One turn or mirror swaps these rows in pairs. Which row does each one swap with?
The rows were stretched afterwards, more along some directions than others.
K_809: 2.162 -1.609 0.036 0.523 -0.880 -1.550 2.001 0.285 -1.440 0.461 0.460
 -0.738 -0.755 -0.639 -0.540 -1.052 1.485 -1.083 -2.165 1.905 -0.350
 1.545
K_123: -0.178 -2.206 0.272 0.538 0.471 0.203 0.549 -0.374 1.641 2.741 -1.091
 0.231 0.428 1.203 0.692 -2.837 -0.745 -2.014 -2.764 0.854 -1.408 0.550
K_799: -0.735 -0.281 0.090 0.279 -0.387 -0.025 1.467 0.181 0.724 0.959 -0.664
 -1.156 -3.034 -2.280 1.277 3.480 -0.730 0.617 -1.218 0.343 -2.160 2.507
K_483: 1.237 0.386 -0.003 -2.783 -2.645 0.569 -2.984 0.449 -1.613 -1.919 0.762
 0.855 -1.439 -0.548 0.615 0.279 0.783 -0.341 -0.112 0.557 1.516 2.420
K_34: 2.459 -0.203 0.337 -1.542 0.355 -1.057 1.143 0.712 0.563 -0.514 0.566
 -0.893 0.117 0.782 0.623 -1.019 1.877 -1.293 -1.266 1.613 -0.002 1.937
K_553: 1.377 -0.268 0.332 -1.126 1.076 -0.409 -2.195 1.319 -0.051 -1.002 0.746
 1.618 0.695 0.572 0.491 0.478 -0.118 -1.304 -0.841 1.265 -0.264 2.354
K_437: -1.263 0.371 -0.515 -0.331 0.486 0.340 1.443 0.032 0.962 1.297 -1.732
 -1.654 -2.684 -1.747 1.037 3.512 -2.810 1.500 -0.187 -0.386 -3.147
 1.155
K_372: -0.767 0.488 -0.257 -0.017 0.453 0.732 -0.528 -1.086 0.739 -0.784 -0.475
 -1.133 -1.545 -0.280 0.187 2.704 0.913 1.279 -0.048 -0.795 -0.648 0.686
K_859: 0.068 -2.919 2.521 0.434 1.421 -0.355 0.682 0.454 2.257 1.571 -0.160
 -0.669 -1.080 0.121 1.297 -1.617 -0.273 -1.199 -1.922 0.943 -1.606
 0.802
K_893: -0.371 -0.766 3.173 -1.082 0.103 1.634 -1.932 1.039 0.001 1.159 0.341
 0.855 -2.236 0.336 1.080 -1.257 2.071 -0.200 0.805 1.131 -0.431 0.290
K_517: -0.419 1.576 2.659 -1.219 1.133 1.232 -3.543 1.645 1.774 1.032 -0.747
 1.861 -1.692 0.874 0.651 0.691 1.750 -0.398 0.416 0.107 0.404 0.154
K_110: -1.551 -2.974 0.695 1.143 1.728 0.696 1.357 -0.317 0.157 1.680 1.105
 -0.517 2.190 1.144 -3.665 -2.858 -1.218 -1.059 -1.238 -0.471 0.757
 -0.102
K_221: 1.485 1.382 1.443 -1.352 -0.765 0.769 -1.495 -0.032 -0.264 -0.652 -1.221
 1.112 -0.286 1.036 1.844 -0.476 2.293 0.356 -0.615 2.239 -0.737 -0.177
K_598: 2.706 0.689 -1.570 -0.651 -0.697 -0.813 1.183 -0.220 -0.231 -0.902
 -0.260 -0.893 -1.915 -0.175 1.375 0.351 -1.488 -0.351 -2.569 1.014
 -2.338 2.321
K_231: -1.070 -0.315 3.181 -0.870 1.419 0.677 -2.583 0.691 0.243 -0.429 -0.563
 -2.153 -3.131 -0.768 -1.196 1.691 -0.029 0.407 0.920 1.676 -0.054 1.532
K_338: 1.469 -1.828 0.118 -1.271 0.525 0.886 1.525 0.082 -1.359 -2.154 -1.004
 0.282 1.834 1.554 0.391 -1.746 0.591 0.188 -0.744 2.203 -0.912 -2.245
K_58: 0.315 -2.297 1.971 -0.171 0.908 -0.182 0.719 -0.100 2.878 1.943 -0.860
 -0.628 -1.169 -0.101 1.264 -1.616 -1.139 -1.170 -2.585 0.500 -1.845
 1.300
K_556: -0.361 -3.465 2.917 0.726 1.729 0.305 0.327 0.562 2.201 1.013 0.578
 0.047 -0.375 0.517 1.438 -1.432 0.529 -1.518 -2.014 1.232 -1.349 0.829
K_220: 0.217 -0.929 2.552 -0.119 0.952 -1.195 1.018 2.271 1.926 2.814 0.672
 -1.316 -1.567 0.775 -2.528 -2.655 0.695 -1.899 -2.499 -0.464 -0.067
 2.448
K_211: 0.331 -2.202 -1.449 0.798 1.120 0.892 0.927 -1.647 -1.064 -1.342 0.523
 0.981 1.975 1.847 1.234 -0.789 0.752 0.634 -0.763 2.642 -0.893 -2.089
K_453: -1.461 0.756 -0.214 -0.084 0.168 0.814 0.769 -0.235 1.275 1.196 -1.533
 -1.643 -3.369 -1.730 0.945 3.262 -2.791 1.414 -0.461 -0.370 -2.832
 1.521
K_595: -0.478 -0.148 -1.277 0.980 0.399 1.084 0.864 -0.549 1.438 2.927 -1.426
 0.502 0.469 1.491 -0.069 -2.103 -1.614 -1.577 -2.827 -0.210 -1.536
 0.843
K_315: -0.175 -2.652 1.813 1.030 1.402 0.224 0.497 0.269 2.644 2.151 -0.034
 -0.612 -0.832 0.522 0.831 -1.976 -0.700 -1.947 -2.376 0.372 -1.401
 1.164
K_49: -0.446 -1.600 2.207 0.073 1.637 1.699 1.282 -0.808 1.674 1.874 -1.059
 -1.515 -1.010 -2.135 1.864 -0.246 -2.302 0.659 -2.230 1.399 -2.221
 0.116
K_831: -1.541 -1.687 2.213 0.726 2.508 1.534 -1.044 1.398 0.197 -0.558 1.076
 1.146 0.616 1.324 -0.088 -0.702 0.119 -0.451 -0.721 1.796 -0.599 0.136
K_173: 0.979 0.930 1.490 -1.761 0.291 0.915 -3.169 1.222 0.894 -0.964 0.621
 2.100 -0.489 1.290 -0.625 -1.045 2.715 -0.817 -0.271 0.998 1.854 -0.106
K_371: -0.801 -4.936 2.020 -0.148 1.795 -0.182 1.434 0.366 -0.089 2.361 0.927
 -0.765 -0.024 -0.256 -1.181 -2.870 1.085 -0.657 -1.620 3.160 1.341
 -0.713
K_226: 0.311 -1.878 3.110 -0.570 1.573 -0.116 -1.980 0.795 1.922 0.093 0.655
 -1.160 -1.239 0.151 -0.282 -2.096 2.289 -0.671 -0.291 1.401 0.878 1.064
K_820: 3.537 0.347 2.571 -2.396 -1.081 -1.455 -0.816 0.385 0.028 -0.727 -0.842
 -0.726 -2.685 -1.211 0.672 -0.453 2.384 0.632 -0.041 2.221 0.239 -0.464
K_380: 3.433 0.460 2.718 -2.806 -0.934 -1.343 -1.682 0.704 -0.026 -0.989 -0.736
 -0.636 -3.253 -1.644 0.709 -0.387 2.244 0.566 0.225 2.181 0.768 -0.013
K_516: 2.206 -0.925 0.748 0.715 0.891 -0.550 1.883 -0.519 0.030 -0.988 -0.316
 -0.070 -1.535 0.863 0.541 0.627 2.634 -0.684 -0.750 2.029 -2.219 -0.779
K_448: 2.675 -0.358 1.228 -2.401 0.048 0.016 -2.010 1.206 -0.230 -1.449 1.153
 1.303 -0.202 0.568 -1.435 -2.930 2.248 -0.754 -0.860 1.840 1.765 -0.265
K_958: 1.854 -0.502 0.046 0.005 0.758 -1.193 1.611 1.959 0.206 1.158 -0.237
 -0.139 -1.523 1.173 0.039 0.954 2.383 -0.012 -0.469 0.753 -1.305 0.480
K_162: -1.541 0.748 -0.318 0.477 0.514 0.536 0.865 0.291 1.538 1.698 -1.313
 -1.038 -3.068 -1.388 1.102 3.797 -2.017 0.812 -0.453 -0.671 -2.462
 1.893
K_288: -0.244 1.470 2.717 -1.194 1.246 1.040 -3.285 1.985 2.149 1.115 -0.412
 1.868 -1.128 1.405 0.106 0.253 1.859 -0.768 0.106 0.081 0.505 0.353
K_96: -1.850 -1.784 0.819 2.177 0.500 0.976 -0.513 -0.791 -0.375 0.848 -0.248
 -0.267 -0.719 0.441 0.146 -1.067 -1.539 1.393 -1.458 2.461 -1.302
 -0.673
K_67: -0.101 0.362 0.130 -1.805 0.616 0.657 0.908 -0.554 0.704 -0.428 -1.198
 -2.009 -2.879 -2.171 0.382 1.839 -3.412 1.678 -0.253 0.329 -2.211 0.418
K_320: -1.468 -0.438 4.628 -0.450 2.331 0.815 -2.757 0.909 2.027 1.858 -0.824
 0.180 -1.926 0.847 1.136 0.000 1.106 -0.174 0.353 1.202 0.276 -0.283
K_212: 1.121 -0.961 0.370 -1.897 0.672 0.250 1.257 -0.524 0.010 -0.868 -1.348
 -1.690 -1.063 -1.151 -0.147 -1.796 -2.920 1.480 -0.810 1.981 -1.913
 -1.043
K_980: 1.022 0.080 0.143 0.318 1.074 1.245 -0.395 1.287 -0.498 2.304 -0.042
 0.104 -1.035 -0.891 -0.148 -1.259 -1.053 -0.386 -0.454 1.570 0.017
 1.259
K_246: 3.066 0.896 2.635 -2.726 -1.162 -0.801 -1.110 0.306 -0.283 -0.699 -1.082
 0.164 -1.370 -0.423 1.654 -0.921 3.013 0.781 -0.043 2.489 -0.085 -0.340
K_469: -0.339 -1.569 2.184 0.001 0.170 -0.124 2.403 -0.481 -0.110 0.248 -0.908
 -2.671 0.274 0.267 -1.488 -1.436 -0.032 0.117 -0.316 1.497 -0.781 0.126
K_397: -0.115 -2.007 0.143 -1.706 0.300 0.677 1.388 0.573 1.104 -0.224 -1.200
 -1.010 0.357 -0.837 -0.774 -0.798 -0.679 -0.547 -2.281 1.451 -0.522
 -0.185
K_381: -0.799 0.386 -0.169 -0.106 -0.260 0.223 1.152 0.345 0.828 0.953 -0.892
 -1.184 -2.859 -1.913 1.303 3.973 -1.014 0.709 -0.671 -0.107 -2.229
 2.435
K_601: 1.501 0.228 1.540 -2.097 0.056 -0.967 -1.665 1.319 -1.181 -0.449 0.147
 -1.610 -3.579 -2.118 -1.453 0.735 0.495 1.195 1.211 1.020 2.005 0.237
K_840: 0.902 -0.005 -0.769 0.479 0.186 1.211 -2.108 1.005 -1.893 -1.787 0.330
 0.924 -2.250 0.611 0.863 0.491 -0.710 1.376 -0.546 3.192 -1.025 0.421
K_303: -0.357 -1.542 1.652 -1.417 0.722 -1.354 0.844 1.337 0.056 1.703 0.822
 0.584 0.040 -0.614 0.447 -2.475 0.599 -0.499 -1.314 1.614 -0.434 1.204
K_470: -0.928 -0.806 4.035 0.321 1.957 0.776 -2.760 1.551 0.999 2.068 -0.362
 0.363 -1.466 1.361 0.538 -1.417 2.066 -0.711 0.399 1.309 0.940 -0.448
K_4: 0.644 -0.600 1.995 1.649 1.795 0.963 -1.978 1.282 1.102 0.557 0.781
 0.699 -1.280 1.456 2.207 0.067 0.702 -0.114 -0.560 2.113 -0.650 1.184
K_959: -0.550 -1.074 1.992 0.653 2.003 1.842 -3.217 2.368 1.646 0.310 0.281
 0.698 -0.559 1.791 -1.652 -3.433 0.248 -0.931 -1.453 1.031 -0.810 0.165
K_111: -0.597 -1.990 -0.794 1.709 1.885 0.844 -0.072 0.695 0.416 1.940 -0.002
 1.741 0.372 2.205 0.732 -2.478 -0.769 -0.874 -1.971 2.267 -2.508 -0.548
K_665: 0.630 -3.783 2.290 -0.196 1.770 -0.430 -1.058 -0.342 -0.217 0.395 1.316
 -0.914 -0.671 0.189 -2.956 -2.132 0.614 -1.320 -1.337 0.489 1.111 0.051
K_118: -0.498 -1.703 2.596 -1.268 0.556 0.779 0.479 -1.002 0.062 -1.313 0.048
 -1.955 -1.039 -0.858 1.925 1.066 -0.455 0.846 -1.385 2.603 0.408 1.017
K_57: -0.136 -0.414 -0.931 0.972 -1.633 0.174 0.611 -2.039 -0.422 -2.333 0.637
 0.622 -0.175 0.750 1.851 -0.346 1.248 -0.761 -2.520 1.928 0.124 0.724
K_503: 2.135 -0.519 1.875 -2.367 -0.195 -2.005 -0.913 0.687 -0.287 -0.004
 -0.186 -1.751 -3.670 -2.114 -1.364 0.294 0.953 0.407 0.286 1.416 1.899
 0.294
K_131: -1.435 0.453 0.084 -0.141 0.548 0.800 1.098 -0.369 2.167 1.597 -2.015
 -1.246 -3.157 -1.426 1.148 3.021 -2.548 1.191 -0.737 -0.258 -3.009
 1.212
K_973: 0.695 -2.318 2.028 -1.004 0.376 1.376 -1.021 -0.472 -0.981 0.321 -1.415
 -0.810 -0.490 0.008 -1.450 -3.924 -0.010 -0.248 -0.416 3.173 0.138
 -2.378
K_62: 1.884 -1.283 1.294 1.023 1.253 -0.307 -0.521 2.431 -0.042 2.756 0.773
 1.273 -1.266 2.117 0.231 -3.051 1.683 -1.883 -2.425 1.485 -1.111 1.768
K_538: 0.655 0.495 1.063 -3.354 0.543 1.372 -1.881 0.554 -0.637 -0.209 -0.590
 -1.006 -0.708 -1.226 -2.540 -0.730 -2.593 -0.044 -0.399 -0.582 0.794
 0.752
K_606: -1.015 -3.209 3.246 0.746 1.764 0.618 0.159 0.861 2.442 1.010 0.596
 0.200 -0.455 0.293 1.605 -1.004 0.417 -1.514 -2.271 0.983 -1.517 1.475
K_814: 1.263 1.495 -0.751 0.678 -0.684 0.446 -0.357 0.327 -0.120 1.153 -1.011
 -1.197 -2.742 -0.949 -0.700 0.494 -0.787 0.846 -1.801 -0.582 -2.293
 1.645
K_383: -0.189 -2.857 1.873 0.421 1.100 -0.052 0.274 0.462 2.333 2.292 -0.125
 -0.432 -0.720 0.510 0.527 -2.512 -0.683 -1.772 -2.509 0.428 -1.457
 1.170
K_722: -1.694 -0.626 3.705 0.733 2.086 1.041 -3.035 1.408 1.362 1.662 -0.249
 0.822 -1.272 1.832 0.781 -0.888 1.704 -1.049 0.096 1.032 0.682 0.004
K_730: 1.852 -0.096 1.439 -1.943 -0.224 -1.771 -0.801 1.095 -1.282 0.013 0.092
 -1.884 -3.977 -2.685 -1.264 0.626 0.384 1.150 0.875 1.169 1.455 0.530

K_959 is swapped with -> K_814
K_958 is swapped with -> K_4
K_595 is swapped with -> K_212
K_470 is swapped with -> K_601
K_246 is swapped with -> K_173
K_665 is swapped with -> K_231
K_437 is swapped with -> K_315
K_58 is swapped with -> K_131
K_303 is swapped with -> K_57
K_598 is swapped with -> K_111
K_380 is swapped with -> K_517
K_221 is swapped with -> K_448
K_516 is swapped with -> K_553

